Turns in one plane each, and the order they were made in; the first pair answered
L (before -> after):
.12 .00 .08 .07 .13 .15 -.02 .22 .02 -.09 .25 .03 .20 -.14 .11 .01 .05
 .08 -.05 .08 -.05  ->  .14 .00 .08 .03 .13 .15 .01 .22 .02 -.12 .24 .02 .16 -.14 .09 .01 .08
 .09 -.07 .08 -.06
.19 .07 .12 -.15 -.15 .04 -.11 .15 -.02 -.17 .18 .10 .10 .00 .06 .01 .09
 -.06 -.22 .05 -.19  ->  .20 .08 .06 -.05 -.18 .01 -.16 .14 .03 -.13 .16 .13 .14 .00 .06 .02 .08
 -.10 -.22 .07 -.18
-.03 -.01 .08 .06 .19 -.04 .14 .10 .00 -.04 .00 -.03 .08 -.04 .04 .07
 -.03 .08 .03 -.04 .04  ->  .00 -.01 .11 .04 .19 -.04 .17 .10 .00 -.09 .01 -.03 .03 -.04 .01 .08
 -.02 .08 .00 -.04 .01
-.03 .02 .00 .06 .00 .09 -.05 -.03 -.11 .03 .02 -.05 .07 -.07 .05 -.09
 -.07 .00 .13 .04 .12  ->  -.01 .02 .04 -.02 .01 .10 .00 -.03 -.13 -.02 .03 -.08 .02 -.08 .04 -.09
 -.07 .01 .12 .03 .12
T (before -> after):
.00 .05 .03 -.11 .14 -.04 .04 .06 -.08 .00 .10 -.13 .08 .12 .17 .01 -.01
 .07 .03 .02 -.02  ->  .00 .05 .04 -.15 .11 -.05 .04 .05 -.12 -.01 .07 -.12 .04 .12 .16 -.01
 -.02 .07 .00 .04 -.01
.11 .09 .07 -.09 .14 -.06 .06 -.01 -.03 -.15 .05 .07 .06 .01 -.07 .09
 -.02 .03 -.01 -.02 -.13  ->  .12 .09 .06 -.12 .08 -.08 .04 -.02 -.10 -.15 -.01 .08 .00 .03 -.08 .05
 -.05 .04 -.05 .02 -.11
.18 -.15 -.03 .34 -.06 -.21 -.02 .11 .04 -.03 .03 .24 .09 -.20 -.19 -.10
 .15 .18 -.34 .12 -.02  ->  .18 -.16 -.02 .35 -.01 -.19 .00 .12 .09 -.03 .07 .23 .13 -.23 -.18 -.08
 .16 .18 -.31 .08 -.05
-.03 .22 .05 -.11 .03 .03 -.18 -.06 .01 -.08 .14 -.06 .00 .01 -.07 -.01
 -.09 -.17 -.07 .05 -.04  ->  -.04 .23 .03 -.11 .00 .00 -.20 -.06 -.01 -.06 .11 -.03 .00 .03 -.06 -.03
 -.11 -.16 -.08 .08 -.03
P (before -> after):
.05 .08 -.09 .04 .00 .02 -.14 .03 -.06 .09 -.01 .05 .04 -.04 .03 .10
 -.09 .03 .03 .05 .15  ->  .04 .13 -.05 -.08 -.01 .04 -.12 .00 -.09 .07 .01 .02 -.02 -.03 .04 .09
 -.10 -.01 .06 .04 .13
.08 -.12 -.01 -.15 -.14 -.13 -.04 -.12 -.05 -.26 .06 .01 -.25 .17 -.29
 -.02 .05 .00 -.27 -.01 -.25  ->  .11 -.20 -.10 .11 -.11 -.19 -.06 -.03 .03 -.20 .01 .12 -.08 .12 -.33
 -.02 .10 .09 -.33 .00 -.23
-.03 .17 -.13 .07 -.02 .00 -.10 .03 .06 .02 .13 .09 -.03 -.10 -.02 .06
 -.08 .10 -.13 .03 -.03  ->  -.05 .20 -.11 .02 -.03 .01 -.12 .01 .06 .03 .14 .07 -.04 -.07 .02 .06
 -.10 .06 -.09 .02 -.05
A (before -> after):
.09 .09 -.01 -.01 -.02 .01 -.06 -.01 .13 -.07 .18 .11 -.02 .03 .00 .19
 .00 -.16 .04 -.03 -.22  ->  .12 .11 -.01 -.01 -.05 -.01 -.10 .03 .08 -.09 .19 .15 -.02 .00 .01 .18
 -.01 -.13 .00 .03 -.21
.14 .16 .07 -.17 -.07 .06 -.17 .05 -.06 -.05 .10 .06 -.09 .06 -.03 .10
 -.07 -.03 -.04 .08 -.10  ->  .21 .04 .05 -.03 -.03 .01 -.11 .15 -.05 -.09 .09 .11 .02 -.03 -.08 .09
 .02 .12 -.15 .10 -.08
-.10 .29 .14 -.10 -.02 .23 -.19 .07 -.14 .14 .13 .06 .15 .11 .22 .03
 -.18 -.24 .14 .12 .09  ->  .04 .17 .16 .05 -.03 .18 -.21 .24 -.23 .06 .11 .19 .24 -.01 .18 -.02
 -.12 -.05 -.04 .27 .15
-.04 -.13 -.01 .05 -.02 -.01 -.07 -.03 .00 .06 -.11 -.05 -.07 -.05 -.02
 .00 .01 .20 -.05 .04 -.01  ->  -.09 -.13 -.02 .02 .02 .00 -.02 -.07 .06 .08 -.11 -.11 -.07 -.02 -.02
 .02 .01 .16 .01 -.04 -.03
Q (before -> after):
.06 -.05 -.15 .20 -.13 -.02 -.12 .09 .08 -.11 -.04 .09 .14 -.06 .02 .22
 .09 -.06 -.04 .04 -.12  ->  .11 -.04 -.05 -.01 -.23 -.02 -.09 .09 -.11 -.24 -.04 .06 -.03 -.07 .01
 .16 .07 .00 -.13 .14 -.09
-.10 .10 -.04 .13 .00 -.01 -.10 -.08 .07 .23 -.05 .03 .03 .03 .10 -.04
 -.09 -.10 .16 -.01 .08  ->  -.03 .07 .10 -.14 -.10 -.02 -.01 -.08 -.17 .04 -.08 -.03 -.17 .01 .07
 -.13 -.09 .00 .03 .08 .10
-.09 -.12 -.03 -.10 -.06 -.01 -.09 -.12 -.06 .10 -.17 -.04 -.31 .06 -.04
 -.10 -.23 .10 -.16 .08 .09  ->  -.14 -.22 -.08 .03 .10 -.02 .08 -.15 .15 .14 -.18 -.12 -.21 .04 -.09
 -.04 -.11 .14 -.08 -.14 .04
-.08 .04 .12 -.06 .16 .10 .08 .12 .05 -.03 .14 -.08 .13 -.01 .29 .04
 -.08 -.04 .23 .01 .13  ->  -.07 .07 .15 -.13 .09 .11 .03 .13 -.03 -.07 .14 -.05 .08 .00 .30 .03
 -.11 -.05 .21 .08 .15
Now pairs of rows:
Between the rows of a pair lie two turns.
-.18 .18 .05 -.26 .11 .21 .07 -.10 .06 .04 .17 -.19 .02 .00 .26 .11 -.01
 -.22 .28 -.06 -.05  ->  .11 .07 .11 -.10 -.06 .12 -.11 .24 -.26 -.12 .18 .09 .11 -.19 .23 .00
 .02 .07 -.09 .34 .08
A then A
-.08 .14 -.12 .06 -.03 -.10 -.11 -.19 .02 .09 -.08 -.03 -.05 .11 -.04
 .05 -.08 -.16 .13 -.02 .00  ->  -.09 .03 -.05 .01 .06 -.13 .12 -.22 .02 .03 -.10 -.14 -.09 .08 -.11 .04
 .01 -.05 .11 -.13 -.01
Q then Q
.03 .00 .14 .07 .09 .05 .02 .10 .09 -.04 .04 .05 .04 -.14 -.05 -.02 .12
 -.08 -.02 .01 -.06  ->  -.02 .10 .14 -.04 .06 .07 -.02 .02 .10 -.02 .04 .01 -.03 -.07 -.02 -.02
 .06 -.19 .06 -.01 -.07
A then A
-.09 -.03 -.13 -.03 -.16 -.10 .04 -.16 .13 -.05 -.10 -.01 -.16 .09 -.14
 -.04 .02 .00 .01 -.14 -.16  ->  -.15 .03 -.19 .09 -.17 -.06 -.12 -.11 .16 .09 -.08 .06 -.03 .10 -.03
 -.05 -.06 -.08 .09 -.10 -.09
Q then L
-.06 .04 .09 -.10 .14 .17 .06 .02 .01 .07 .07 -.12 .09 -.02 .12 .03 -.04
 -.06 .12 -.03 .05  ->  .02 .04 .10 -.08 .06 .14 -.03 .11 -.13 .01 .08 -.03 .09 -.07 .13 -.01
 -.05 .01 .00 .13 .11
A then A
-.09 .13 .00 .02 .04 .12 .02 .03 -.20 -.02 -.06 .02 -.25 -.01 .17 -.10
 -.31 -.20 -.20 .11 .12  ->  -.16 .02 .05 -.05 .16 .11 .28 -.06 -.10 -.09 -.07 -.16 -.29 -.02 .12
 -.08 -.21 -.13 -.15 -.09 .07
Q then A
.04 .01 -.02 -.09 .25 .18 .07 -.07 .16 -.01 .18 .00 -.15 .08 -.21 .02
 .15 .14 .10 .16 -.11  ->  .07 .02 -.05 -.10 .13 .13 .02 -.11 .11 -.04 .12 .06 -.23 .11 -.26 .00
 .12 .13 .04 .23 -.12
L then T
-.04 -.10 .02 -.04 -.10 -.09 .02 -.17 .12 .01 -.10 -.03 -.17 .13 -.14
 .10 .06 -.04 .00 -.11 -.04  ->  .05 -.08 .06 -.06 -.21 -.09 -.10 -.08 -.04 -.06 -.10 .06 -.19 .09 -.13
 .06 .02 .00 -.11 .06 .01
A then A
.21 -.09 .19 -.04 .19 -.02 .14 .10 .00 -.22 .12 -.07 -.12 -.10 -.10 .09
 .15 .14 -.13 -.06 -.14  ->  .14 -.13 .09 .15 .26 -.05 .14 .08 .17 -.11 .09 -.06 .01 -.09 -.10 .13
 .16 .12 -.05 -.15 -.16
A then P
